In the data rows, zero lies at 4.5, halfway between 4 and 5.
Some points:
[4 6 7 6 6 8 5 6 5 5 5 6 7 5 4 7 5 4 4 4 5 4 5 4 4 3 3 2 1 1 2 3 2 3 2 2 3
 6 6 6 4 4 5 5 6 7 4 4 6 5 5 3 4 3 4 2 3 2 5 3 3 6 3 5]
[5 4 3 4 2 2 2 2 2 2 3 4 3 5 5 5 5 6 8 5 8 6 7 7 7 5 5 5 4 2 4 5 4 3 3 5 3
 5 5 5 3 6 4 4 5 5 4 6 5 6 3 5 4 5 6 5 5 5 5 4 4 4 4 3]
[5 6 4 5 7 5 6 2 4 1 7 2 3 1 1 2 5 2 3 4 5 7 6 7 5 9 6 7 7 6 5 7 6 6 6 3 4
 3 3 3 0 3 2 4 3 4 5 6 4 5 6 4 5 6 6 5 2 3 4 5 4 4 6 4]
[6 5 5 6 6 7 7 6 7 6 8 5 6 5 6 5 4 6 4 4 5 4 3 5 4 4 4 4 2 2 3 2 2 2 1 2 2
 2 3 3 6 6 6 6 7 5 7 5 7 6 6 5 5 3 4 4 4 4 3 2 3 3 5 5]
[4 8 4 7 3 6 3 3 7 4 7 6 7 7 4 2 5 6 3 2 2 1 2 2 2 4 3 6 7 4 4 6 3 6 8 6 4
 4 6 6 5 5 4 4 3 2 1 2 2 4 2 0 2 3 3 7 4 6 7 4 6 4 5 4]
[7 4 5 5 6 4 7 3 4 5 7 6 6 1 4 6 6 3 4 3 4 2 3 3 2 4 2 0 5 3 4 1 7 3 6 6 4
 5 9 5 9 6 5 5 3 5 5 4 2 4 3 2 4 4 3 2 4 4 4 4 6 6 6 7]
[3 6 5 3 6 6 5 6 5 5 5 3 6 4 7 4 1 3 1 2 4 2 4 4 1 0 5 3 6 4 1 7 8 8 6 5 9
 7 6 4 6 6 1 6 1 5 5 9 4 5 3 2 5 5 4 6 6 5 6 7 4 4 6 6]
[5 6 5 5 4 4 2 4 2 2 3 2 2 3 3 3 3 5 6 6 6 7 8 7 6 7 7 5 5 7 5 5 4 3 3 2 4
 2 5 4 5 3 4 5 5 5 5 4 5 6 5 4 5 4 5 6 6 5 5 4 4 6 7 3]
[5 7 7 6 7 5 7 7 7 7 6 7 6 6 5 5 6 5 6 5 4 4 5 3 3 4 3 3 4 1 2 1 2 1 3 2 2
 2 2 2 3 3 4 6 5 7 6 8 7 7 5 6 6 6 6 5 3 4 2 2 3 4 3 4]
[6 3 6 7 5 4 7 6 7 7 5 5 4 4 5 4 2 3 0 4 5 1 3 3 2 2 2 4 6 9 6 9 3 7 7 4 3
 7 5 4 2 5 6 2 3 3 2 3 1 4 4 7 7 7 3 2 7 8 4 1 3 4 3 1]
[4 2 1 1 3 2 3 3 3 4 5 6 5 7 6 6 8 7 4 6 7 7 6 6 4 5 5 3 5 6 4 4 3 5 3 5 5
 4 4 5 4 4 4 7 4 3 4 5 5 5 5 6 4 4 4 4 4 4 4 4 3 3 3 3]
[4 4 6 6 3 5 6 8 7 6 7 7 3 2 0 3 4 4 3 3 6 3 6 6 7 4 7 6 5 6 7 9 4 5 8 7 9
 5 3 5 6 4 5 4 2 1 4 4 3 5 4 5 7 3 8 6 7 4 4 6 7 6 3 9]
[5 4 5 5 3 5 3 3 4 5 2 1 1 2 3 3 2 3 4 6 5 7 7 7 6 5 7 6 7 5 5 4 5 5 4 2 2
 3 2 4 1 3 4 4 4 4 3 5 4 7 6 7 5 3 4 5 5 6 6 5 7 4 4 5]
[3 2 3 2 3 4 2 2 4 4 5 5 7 5 6 8 6 6 8 7 6 6 6 5 5 3 4 5 5 5 4 5 3 5 5 6 5
 3 5 6 5 4 4 4 4 6 5 5 6 5 6 5 5 4 6 5 4 5 2 4 3 2 3 3]
[5 6 5 5 7 4 6 5 2 0 2 2 4 5 2 4 1 3 3 2 3 3 4 5 7 5 7 6 7 8 7 4 4 5 4 5 2
 3 5 3 2 2 2 3 4 3 7 5 4 4 7 5 6 6 5 4 6 6 6 5 7 4 3 6]
[3 4 8 5 5 4 5 4 2 8 5 3 5 6 4 1 3 6 2 3 2 4 2 3 5 4 5 5 7 7 7 4 9 8 7 6 7
 2 4 5 5 4 3 3 6 4 4 3 5 1 1 5 2 4 6 4 5 3 4 1 4 8 4 8]
[5 5 5 7 4 6 3 3 4 5 1 3 3 2 2 2 4 1 3 4 5 4 5 7 8 8 7 7 3 8 6 5 5 3 5 5 3
 2 1 2 4 3 2 4 2 6 4 5 5 5 5 6 3 6 4 5 5 6 3 6 3 3 5 6]
[1 1 2 1 4 2 4 4 5 5 5 6 6 7 8 7 7 6 7 7 5 6 6 6 6 5 5 6 4 4 4 5 5 3 6 4 3
 6 5 4 4 4 5 4 3 5 6 5 5 4 4 4 4 4 5 5 6 5 5 4 3 3 2 3]
[6 4 3 5 6 4 5 7 8 5 2 7 4 7 6 5 6 2 5 4 0 0 1 5 4 4 4 6 3 5 5 4 8 8 4 8 7
 4 6 5 4 4 3 0 2 3 2 1 3 7 5 5 6 5 6 4 4 5 5 7 4 7 9 5]
[3 3 2 3 2 1 2 3 4 3 4 3 5 5 6 6 6 6 7 7 8 5 6 4 5 6 6 4 4 4 5 3 3 5 5 4 5
 5 4 4 5 6 3 5 4 5 6 4 5 5 4 5 5 5 4 5 4 3 4 3 4 3 3 2]
[5 4 5 4 4 1 3 3 4 2 2 2 4 3 3 2 4 5 5 6 7 7 4 6 7 7 7 6 6 5 5 6 3 4 2 3 3
 4 3 2 5 3 4 4 5 6 5 5 6 5 5 4 5 5 5 3 4 5 4 6 6 6 5 6]
[2 3 3 2 2 2 3 3 3 5 4 4 6 5 7 6 7 7 7 5 5 6 5 7 6 4 3 4 3 5 4 5 4 3 2 4 5
 4 4 3 5 4 5 4 5 4 4 6 4 4 5 6 5 6 4 5 4 4 6 5 4 3 3 3]
[7 7 7 5 5 6 4 5 5 5 3 6 4 6 4 7 4 4 3 5 6 4 4 2 4 3 0 2 1 3 3 4 4 5 4 5 4
 5 5 6 7 6 8 5 6 3 7 7 4 3 2 3 3 3 4 3 2 4 3 6 4 4 6 4]
[1 1 3 2 2 2 3 4 2 4 3 5 6 5 5 7 6 6 6 6 7 7 6 5 5 6 4 5 4 4 3 4 5 4 4 4 4
 3 4 5 5 5 6 5 5 4 4 5 4 6 6 4 5 6 6 5 6 5 5 4 4 4 4 3]
[5 6 6 2 7 7 3 6 1 8 8 2 1 6 4 5 7 2 2 1 3 5 2 0 3 4 4 5 2 5 6 5 5 7 6 6 6
 7 6 4 5 4 3 5 7 2 4 1 4 3 5 4 5 4 6 6 5 9 3 7 8 5 3 3]
[7 2 3 7 4 7 4 6 4 4 5 5 7 3 5 2 2 4 6 1 0 7 0 2 1 3 4 4 3 4 7 8 6 4 5 8 5
 9 5 3 4 3 5 5 2 3 4 3 3 4 7 6 1 3 6 5 3 2 5 4 4 7 4 3]
[6 4 4 7 4 6 7 6 4 5 4 8 2 4 7 6 0 1 7 3 5 1 3 3 6 7 5 6 7 6 7 5 9 6 3 6 6
 7 6 6 4 3 4 6 5 3 1 3 8 0 3 5 5 6 3 6 6 4 4 7 4 4 5 5]
[5 7 4 6 6 5 7 5 4 6 4 5 4 4 6 4 6 5 5 4 4 4 3 1 4 2 2 3 2 4 3 2 3 3 5 4 6
 6 4 7 5 7 8 7 5 7 5 6 5 5 5 4 4 1 3 2 2 3 4 5 5 5 8 6]
[5 5 6 5 6 7 7 6 8 5 5 5 4 6 4 3 6 5 6 5 5 4 3 4 2 3 3 3 3 4 2 2 2 4 2 6 5
 4 7 6 6 7 6 6 7 7 5 5 4 4 5 5 2 4 2 3 4 3 4 5 5 5 4 3]
[5 4 7 8 6 4 5 6 6 4 7 4 6 6 6 5 5 4 3 5 1 4 6 5 2 2 3 1 3 3 2 3 3 3 5 4 5
 7 4 8 6 7 7 5 8 6 6 3 3 4 3 4 3 5 3 6 4 4 4 6 4 4 6 6]
[6 5 5 3 5 6 3 3 4 3 2 3 2 2 2 3 5 3 3 4 5 5 7 7 5 8 8 8 9 5 7 4 4 5 5 3 3
 4 1 2 5 5 5 3 6 5 5 5 6 4 4 6 6 5 5 4 4 3 7 5 5 4 6 4]
[4 5 2 3 2 3 3 2 3 3 3 4 5 5 6 7 7 8 6 8 6 6 6 6 5 5 6 5 4 3 4 3 4 4 5 4 5
 4 4 3 4 5 5 5 5 5 5 4 5 4 5 5 6 5 4 5 6 6 4 4 3 5 3 4]
These points spread out most along one direction. How many in every 100 of the points above lie lower along it than each point below? Round to a whole number. More than half of the points above lie lower than the first one.
[6 5 5 6 6 7 7 6 7 6 8 5 6 5 6 5 4 6 4 4 5 4 3 5 4 4 4 4 2 2 3 2 2 2 1 2 2
 2 3 3 6 6 6 6 7 5 7 5 7 6 6 5 5 3 4 4 4 4 3 2 3 3 5 5] 53
[7 2 3 7 4 7 4 6 4 4 5 5 7 3 5 2 2 4 6 1 0 7 0 2 1 3 4 4 3 4 7 8 6 4 5 8 5
 9 5 3 4 3 5 5 2 3 4 3 3 4 7 6 1 3 6 5 3 2 5 4 4 7 4 3] 81
[4 2 1 1 3 2 3 3 3 4 5 6 5 7 6 6 8 7 4 6 7 7 6 6 4 5 5 3 5 6 4 4 3 5 3 5 5
 4 4 5 4 4 4 7 4 3 4 5 5 5 5 6 4 4 4 4 4 4 4 4 3 3 3 3] 31
[1 1 2 1 4 2 4 4 5 5 5 6 6 7 8 7 7 6 7 7 5 6 6 6 6 5 5 6 4 4 4 5 5 3 6 4 3
 6 5 4 4 4 5 4 3 5 6 5 5 4 4 4 4 4 5 5 6 5 5 4 3 3 2 3] 38
[7 7 7 5 5 6 4 5 5 5 3 6 4 6 4 7 4 4 3 5 6 4 4 2 4 3 0 2 1 3 3 4 4 5 4 5 4
 5 5 6 7 6 8 5 6 3 7 7 4 3 2 3 3 3 4 3 2 4 3 6 4 4 6 4] 78
[5 7 7 6 7 5 7 7 7 7 6 7 6 6 5 5 6 5 6 5 4 4 5 3 3 4 3 3 4 1 2 1 2 1 3 2 2
 2 2 2 3 3 4 6 5 7 6 8 7 7 5 6 6 6 6 5 3 4 2 2 3 4 3 4] 47
[5 4 5 4 4 1 3 3 4 2 2 2 4 3 3 2 4 5 5 6 7 7 4 6 7 7 7 6 6 5 5 6 3 4 2 3 3
 4 3 2 5 3 4 4 5 6 5 5 6 5 5 4 5 5 5 3 4 5 4 6 6 6 5 6] 0
[1 1 3 2 2 2 3 4 2 4 3 5 6 5 5 7 6 6 6 6 7 7 6 5 5 6 4 5 4 4 3 4 5 4 4 4 4
 3 4 5 5 5 6 5 5 4 4 5 4 6 6 4 5 6 6 5 6 5 5 4 4 4 4 3] 22
[7 4 5 5 6 4 7 3 4 5 7 6 6 1 4 6 6 3 4 3 4 2 3 3 2 4 2 0 5 3 4 1 7 3 6 6 4
 5 9 5 9 6 5 5 3 5 5 4 2 4 3 2 4 4 3 2 4 4 4 4 6 6 6 7] 97
[3 3 2 3 2 1 2 3 4 3 4 3 5 5 6 6 6 6 7 7 8 5 6 4 5 6 6 4 4 4 5 3 3 5 5 4 5
 5 4 4 5 6 3 5 4 5 6 4 5 5 4 5 5 5 4 5 4 3 4 3 4 3 3 2] 19
[5 5 6 5 6 7 7 6 8 5 5 5 4 6 4 3 6 5 6 5 5 4 3 4 2 3 3 3 3 4 2 2 2 4 2 6 5
 4 7 6 6 7 6 6 7 7 5 5 4 4 5 5 2 4 2 3 4 3 4 5 5 5 4 3] 69
[6 5 5 3 5 6 3 3 4 3 2 3 2 2 2 3 5 3 3 4 5 5 7 7 5 8 8 8 9 5 7 4 4 5 5 3 3
 4 1 2 5 5 5 3 6 5 5 5 6 4 4 6 6 5 5 4 4 3 7 5 5 4 6 4] 13
